The same turns and mirrors carry the whole set onto itself and the rows of a family onto each other. Which other rows belong to the same family as each row named below? List them in the order they appear above.
These 36 rows form 6 families of 6 rows each.
j729: [ -8.9  -1.0   7.1  15.8  23.2  31.6  -4.5   8.6 -14.0  18.5]
j726: [ -4.8  37.3  19.8   7.8  10.7  -1.7 -24.4 -12.6  -0.3   5.5]
j398: [-13.5  19.1  17.4  20.7  20.8  12.8 -12.7 -11.2 -21.3  19.3]
j984: [-19.4   1.8  17.2  10.2  27.8  29.3  -3.1 -11.8 -14.3  20.9]
j983: [ -7.6  15.7  -4.8  28.6  28.6  16.6   5.0 -12.5  -4.2  25.5]
j341: [ -5.1  -6.9   3.3  -4.4 -11.0 -22.6  14.7  -6.8  18.2 -19.5]
j534: [ -6.6 -33.1  11.5   9.7  16.8  -6.5  24.5   2.2   5.5 -12.2]
j918: [ -4.9  -4.5  20.4 -18.1   4.1 -18.1   2.5 -17.3  24.0 -20.0]
j763: [  2.3 -11.5  15.0  -3.0   7.5 -18.4  10.9   0.5  28.8 -25.1]
j410: [-11.0 -27.2  14.8  10.6   9.5 -18.6  16.6 -15.0 -17.5  -4.7]
j480: [  5.1  -1.3  -3.5   3.3   6.5 -27.8  16.6 -17.3  26.4 -11.5]
j449: [-19.3 -28.1  15.6   7.1  23.0  13.1  17.0 -14.0 -15.5   8.3]
j928: [ -0.7  27.3  10.6   5.2  16.6  25.1 -21.6   7.3   5.5  10.6]
j451: [ -4.6  25.9  22.2 -14.3   9.3  -1.9 -17.1 -16.0  24.8  -7.5]
j225: [ -8.2 -14.6  -7.1  27.4  25.8   5.6  23.9 -13.3  -8.9  17.4]
j689: [-11.7 -31.9  17.3  -7.8  11.5 -10.7  19.7 -16.8   4.0 -11.8]
j282: [-12.7 -22.7  10.8  23.2  28.5  18.0  17.8   5.3 -10.7   7.8]
j412: [  7.0  28.3  -1.7   3.9  10.3 -15.4  -2.9 -17.2  30.9  -3.4]
j80: [-20.3 -15.3  -0.8  22.0   9.9  15.9  19.2  -1.6 -19.4  13.6]
j435: [  7.4  -5.9  10.3 -14.0  -0.7 -15.9  -0.1   2.0  24.3 -22.3]
j408: [-17.7  18.3   1.9  21.3  11.7  26.6  -2.2   0.0 -12.9  20.6]
j89: [  6.5  24.2  11.1  -9.6   4.7   0.9 -20.2   4.7  24.3 -10.0]
j340: [ -2.8 -22.9  -6.2  14.0  15.5 -16.9  29.3 -16.3   6.9  -1.6]
j364: [  3.8  21.8  17.2  -2.5   9.9  -7.2 -11.1   2.2  34.0 -16.7]
j52: [ -0.3 -33.8   6.1  -4.5   6.3  -8.8  17.9   3.7   5.0 -14.3]
j899: [-13.5 -28.1   0.3   9.2  -1.3  -8.9  27.9  -4.6  -3.9  -7.5]
j319: [ -2.4 -10.1  17.2  -2.7  -0.7 -33.8   6.4 -16.5   4.5 -18.4]
j871: [ -8.7  39.9   5.1   8.1   1.6  12.7 -15.6  -2.0  10.2   8.5]
j723: [-10.8  10.1  12.9  23.2  31.2  29.8  -4.3   6.6  -3.9  16.5]
j660: [ -2.7  26.3   5.9  -5.4  -9.3 -12.1  -7.3  -5.6  25.1 -13.1]
j161: [-11.4  28.8  20.8   0.8  20.7  21.6 -19.8 -12.3   6.0  12.5]
j936: [ -2.2  32.9  16.3  10.3  21.0  17.1 -18.6   5.2  17.7   3.6]
j482: [-16.1 -12.3  14.8  22.5  19.9   4.2   8.4 -12.3 -30.8  13.9]
j281: [  0.7  36.8  -2.0  17.0  20.9   7.4  -9.1 -13.8  15.4  15.1]
j201: [  1.0  21.8  20.6  -4.0   0.6 -24.4 -14.7 -15.7  13.1 -13.2]
j588: [ -7.5 -31.4   5.4  11.4  18.3  15.0  15.7   6.5 -14.7   5.8]

The rest of the family of j660: j341, j80, j408, j899, j871
The rest of the family of j984: j918, j449, j451, j689, j161
The rest of the family of j482: j726, j398, j410, j319, j201

